50 stands for zero in the data rows.
Some points:
[36 55 33 50 65 57 39 42 59 39 55 34 38 60 35 44 41 80 57 33 36 39 51 54 43 42
 52 47 52 50 74 56 39 46 45 41 99 47 40 47 85 51 99 55 39 30]
[35 38 78 64 35 73 39 67 51 39 57 33 54 40 36 62 64 48 32 31 28 36 49 60 55 41
 61 48 63 49 54 46 52 53 44 44 46 70 43 39 41 87 29 59 46 87]
[77 29 63 42 36 73 53 31 46 60 40 63 44 42 32 60 77 50 41 57 41 40 44 79 56 40
 50 49 37 42 50 59 29 40 42 61 35 34 39 35 39 87 38 45 67 72]
[28 24 57 48 29 40 34 45 40 35 43 42 45 33 33 58 54 53 60 37 61 34 57 60 61 41
 52 37 49 44 33 86 36 30 69 30 37 47 68 38 59 45 21 49 39 44]
[40 33 52 47 48 60 40 67 50 42 48 76 35 39 41 46 72 45 58 68 85 45 43 63 57 58
 56 51 99 46 64 65 37 37 52 53 57 46 41 38 38 57 99 47 55 26]
[28 99 28 54 34 99 36 63 66 34 51 51 44 37 34 44 52 55 35 99 99 40 52 50 63 39
 58 66 51 78 59 50 99 79 53 45 42 87 42 37 33 90 35 57 99 91]
[55 38 61 51 50 45 80 38 53 75 36 29 49 35 86 53 55 35 56 35 41 36 52 44 41 42
 55 44 37 44 35 33 37 23 39 55 66 32 71 74 58 44 38 45 46 29]
[53 94 31 56 74 66 66 38 67 52 99 37 43 80 52 84 33 60 58 30 34 66 57 33 47 42
 51 55 31 45 53 66 27 42 46 68 25 36 33 76 33 53 55 65 47 28]
[56 91 33 40 99 33 46 54 45 31 45 55 66 32 99 37 29 52 59 37 33 73 81 41 45 70
 38 49 48 34 36 34 41 41 38 59 74 38 55 98 52 39 46 43 33 39]
[27 77 65 49 67 27 33 42 48 27 56 34 42 53 44 36 38 44 31 67 34 60 44 45 64 44
 40 51 70 47 56 39 47 25 61 33 78 48 52 34 67 32 71 39 43 62]
[38 45 37 43 61 34 38 48 53 31 49 41 41 86 35 39 42 49 59 38 36 74 48 46 37 62
 36 48 80 49 81 34 37 33 48 48 91 67 41 40 97 33 57 40 45 44]
[70 33 60 45 50 35 64 43 39 95 40 64 54 36 33 31 36 41 52 38 39 40 64 93 36 46
 36 48 69 41 61 34 38 31 48 85 39 40 68 37 87 30 53 42 43 78]
[39 44 52 54 37 38 54 63 48 63 38 72 70 52 38 45 84 43 46 49 42 43 43 98 42 50
 42 45 79 43 95 33 64 27 48 87 36 49 33 35 39 59 58 41 60 55]
[61 27 37 40 72 37 58 47 48 34 38 56 51 40 82 48 49 47 38 50 33 41 47 40 54 63
 46 42 58 37 41 35 41 44 45 42 88 39 99 99 63 33 41 51 41 31]
[38 32 82 49 42 47 60 33 46 45 44 57 78 45 48 64 78 43 34 69 47 41 42 56 39 44
 47 41 53 43 43 48 25 81 41 58 37 54 52 55 36 63 33 43 56 38]
[43 31 64 48 39 43 47 51 51 35 47 35 77 37 48 36 99 46 57 45 39 41 55 58 55 39
 50 43 41 41 65 48 41 99 42 40 40 48 73 49 55 36 35 38 42 38]
[56 82 36 49 27 61 44 44 49 29 37 40 37 72 82 79 39 45 32 58 34 48 54 36 46 60
 65 49 35 51 37 45 30 82 41 48 32 36 58 42 39 31 41 50 47 49]
[75 54 28 49 64 55 42 38 57 40 80 41 41 56 69 68 31 55 39 38 34 52 49 39 51 48
 66 51 30 72 32 38 44 67 37 43 32 33 44 97 31 37 45 76 43 39]
[59 53 27 50 43 41 61 32 81 39 79 35 40 70 99 79 31 59 44 40 43 38 84 40 47 61
 37 65 34 61 46 41 28 46 51 48 54 38 39 99 36 33 48 45 40 42]
[59 61 34 52 61 43 51 45 82 46 64 37 37 75 58 50 39 42 27 53 35 62 54 37 63 85
 39 59 53 41 42 39 59 73 43 47 69 28 42 28 30 29 98 46 50 42]
[31 30 36 39 68 35 42 56 41 36 51 38 45 71 38 39 35 45 52 54 54 99 48 42 61 64
 44 54 89 45 71 32 49 35 48 38 99 32 44 40 66 44 56 50 38 33]
[41 29 53 50 48 42 64 58 46 99 49 41 47 57 45 40 38 42 50 39 38 55 46 55 38 43
 46 51 91 46 42 56 37 56 54 69 76 58 49 43 34 31 47 43 35 54]
[46 44 32 51 41 36 51 46 45 70 58 43 55 47 37 58 33 44 46 49 54 64 68 49 41 49
 39 49 45 46 68 40 56 50 48 76 28 76 41 35 37 66 99 49 52 59]
[56 50 52 39 53 44 82 37 43 99 54 48 55 41 51 73 36 46 48 56 33 43 82 49 43 40
 44 43 59 38 65 48 41 50 48 75 42 44 43 39 52 50 54 48 42 47]
[48 49 68 50 44 84 43 44 52 35 55 68 32 71 46 63 72 54 41 77 34 37 55 52 48 50
 56 46 59 52 41 44 67 63 48 56 50 57 35 36 28 41 42 58 54 54]
[99 35 91 48 36 36 99 40 42 56 49 54 67 32 51 74 47 48 67 51 45 37 53 43 57 40
 60 42 34 41 54 40 32 83 52 93 36 46 48 55 35 60 28 43 37 63]
[54 39 66 53 41 48 35 55 40 99 49 31 37 50 33 79 52 39 76 34 48 45 36 58 44 43
 51 53 32 44 51 57 36 46 52 42 37 90 41 64 50 77 30 55 57 92]
[51 20 56 52 41 34 55 43 48 62 46 99 90 36 35 63 89 41 59 50 99 45 43 39 69 48
 76 39 24 62 36 99 23 52 61 44 36 99 35 42 33 99 26 57 99 62]
[68 48 70 46 31 34 67 51 40 46 36 59 60 29 35 36 44 37 37 72 58 42 46 60 46 61
 68 39 48 30 42 27 38 24 46 48 35 37 76 72 42 45 36 53 49 63]
[46 36 76 44 40 48 81 65 40 46 50 68 55 43 50 62 35 42 44 59 55 36 51 85 45 59
 52 52 42 35 41 34 87 61 36 77 48 56 36 28 43 69 80 47 70 36]
[50 78 34 54 33 55 41 38 63 48 75 47 36 78 59 36 35 42 35 38 36 62 40 37 62 41
 66 51 32 59 43 45 50 34 54 48 58 54 46 46 42 47 50 55 36 24]
[99 44 38 60 58 48 67 37 43 31 52 55 50 67 66 77 34 43 34 65 27 31 43 46 40 44
 62 60 41 40 43 27 91 73 44 46 36 36 35 34 37 38 32 57 65 57]
[30 26 36 47 84 44 42 43 60 34 41 48 42 54 29 46 42 86 80 34 41 99 39 52 44 42
 38 50 67 49 32 83 38 34 53 41 82 39 53 54 69 48 55 45 38 31]
[35 51 47 43 37 43 35 51 55 34 45 55 43 38 35 40 43 47 63 41 40 64 43 38 46 45
 39 55 94 41 52 62 53 34 63 43 39 58 36 38 54 40 41 54 58 29]
[37 43 34 67 60 58 52 38 58 59 53 45 47 61 39 48 35 51 69 47 43 40 67 45 38 39
 62 57 42 59 58 31 53 33 50 62 43 39 33 42 30 56 54 52 48 33]
[42 42 41 57 30 48 58 35 46 38 50 44 40 49 48 44 42 47 44 41 37 46 57 38 55 44
 59 55 33 55 34 43 40 32 41 70 40 46 52 64 47 46 28 55 32 37]
[56 37 72 63 42 53 47 79 53 32 41 43 47 41 53 43 35 43 42 82 39 35 46 47 61 40
 59 49 33 52 46 43 44 85 70 31 34 60 44 35 47 65 36 53 65 53]
[27 49 80 48 39 69 38 78 41 28 38 34 39 31 34 36 99 48 39 66 63 46 44 62 34 46
 61 55 36 66 81 99 92 62 51 35 38 97 42 44 57 69 32 57 51 55]
[34 39 57 44 30 28 52 49 51 55 37 54 48 38 28 82 24 45 51 50 53 44 54 43 42 40
 43 50 34 40 37 37 40 68 48 62 47 48 53 59 39 58 37 51 33 46]
[40 55 51 50 48 68 60 67 65 38 51 86 36 39 37 51 33 39 38 45 68 45 48 60 55 49
 51 68 55 52 60 34 75 37 45 46 45 82 32 35 51 72 99 44 51 37]
[28 37 47 46 48 45 37 82 42 25 46 53 45 42 34 36 99 48 41 43 99 50 42 36 57 44
 50 49 68 56 44 45 26 68 64 33 35 32 51 39 58 58 28 53 46 47]
[63 34 99 44 42 40 86 48 41 41 41 29 99 45 69 42 58 38 69 41 39 49 63 60 36 44
 45 44 41 42 46 36 44 67 43 65 71 40 99 58 68 36 43 42 39 46]
[68 46 25 48 57 41 36 36 47 30 45 36 47 39 87 39 40 53 39 42 26 55 47 38 68 44
 62 52 36 53 34 46 40 95 53 37 45 35 44 97 52 50 30 53 49 47]
[40 99 35 67 99 35 34 37 85 34 47 56 42 89 95 55 40 60 51 59 68 41 35 41 89 92
 72 60 35 99 33 99 73 89 76 34 27 28 45 59 43 38 28 79 54 45]
[27 45 44 56 58 58 36 52 66 41 55 36 51 81 41 27 39 72 35 50 52 69 51 41 63 70
 37 63 51 63 67 34 74 27 72 31 49 52 36 47 57 44 30 51 48 62]
[34 58 49 44 61 50 38 29 37 43 45 33 42 77 27 33 41 72 99 42 43 82 47 42 36 53
 39 45 47 48 46 33 43 30 61 30 79 54 51 63 42 29 49 44 42 57]
[29 37 58 45 32 52 65 45 52 99 42 35 65 28 36 43 30 52 76 36 36 37 38 77 43 46
 43 45 69 37 40 54 30 39 44 46 56 65 37 29 86 39 27 45 35 94]
[39 36 28 60 36 63 37 66 37 63 56 48 60 31 39 52 63 43 47 49 66 37 31 65 67 50
 41 55 20 51 76 50 50 29 68 47 33 73 32 26 32 57 67 50 50 68]
[36 76 29 53 58 41 49 41 51 39 71 47 33 52 32 41 39 63 57 35 25 63 57 36 41 45
 40 64 42 57 40 61 32 45 45 40 36 43 49 34 30 50 44 61 59 30]
[53 30 62 45 47 38 57 46 49 33 33 57 57 33 39 34 50 46 50 63 52 41 45 49 49 56
 50 44 42 35 39 46 52 53 31 47 49 33 55 53 39 28 37 55 47 38]
There is one direction along which these points spread out most. How many in every 100 of the points above lie lower along it than each point below? Answers are rounded to whole numbers. More than half of the points above lie lower than the first one.
[34 52 43 51 57 99 41 63 40 62 54 63 44 50 33 40 27 44 53 43 75 49 51 53 48 40
 41 49 56 47 71 79 40 40 61 38 54 86 37 39 54 52 46 41 34 46] >> 32
[41 35 42 43 35 44 72 39 43 62 43 37 29 43 31 56 30 62 57 43 39 55 55 52 55 36
 40 37 47 43 60 63 36 34 28 73 47 43 64 55 41 54 38 37 39 40] >> 54
[41 73 76 54 36 75 45 54 51 55 53 86 46 25 41 53 55 58 30 39 52 44 50 59 41 45
 52 50 46 57 49 39 56 41 55 44 56 56 37 36 41 49 55 47 70 33] >> 32
[66 74 36 63 42 69 32 43 57 74 62 64 57 52 35 69 64 45 34 41 57 32 44 49 44 50
 47 56 32 71 35 66 68 40 49 43 42 44 38 34 37 94 51 51 55 37] >> 32
[99 55 37 61 56 53 45 39 42 42 49 60 37 49 99 52 37 43 58 35 40 48 53 37 44 63
 61 48 35 57 36 35 94 97 43 33 33 34 49 68 44 58 31 67 45 46] >> 72
[39 75 69 59 34 72 44 50 45 51 47 50 51 73 67 45 29 44 37 61 38 39 29 43 45 57
 55 53 49 56 50 61 98 52 61 44 36 22 31 40 70 46 99 57 51 40] >> 56
[60 35 43 47 88 43 44 42 49 54 54 35 49 44 51 32 40 52 41 41 56 64 38 31 47 79
 44 54 63 41 60 32 44 35 47 63 41 31 61 51 69 36 44 39 37 36] >> 72
[42 44 41 42 41 28 33 61 44 78 48 28 40 81 32 33 40 97 66 30 69 33 43 36 43 41
 37 46 41 50 46 56 33 22 47 43 48 66 41 38 43 33 24 44 33 79] >> 50
[37 29 33 38 40 33 42 57 42 36 44 32 52 41 23 33 34 56 85 35 52 62 53 36 42 46
 44 44 48 55 37 63 39 38 53 39 37 21 75 73 54 32 35 42 40 82] >> 60
[32 69 38 47 66 41 35 99 40 41 43 74 48 38 35 41 99 44 53 99 93 50 48 44 71 53
 43 48 65 65 45 38 87 37 59 32 51 69 52 36 99 22 40 44 52 98] >> 16
[99 37 55 51 40 47 44 45 37 47 42 53 77 41 47 41 64 34 40 56 74 42 47 52 51 50
 52 44 58 49 48 52 69 57 44 52 33 50 38 37 43 44 46 45 84 49] >> 18
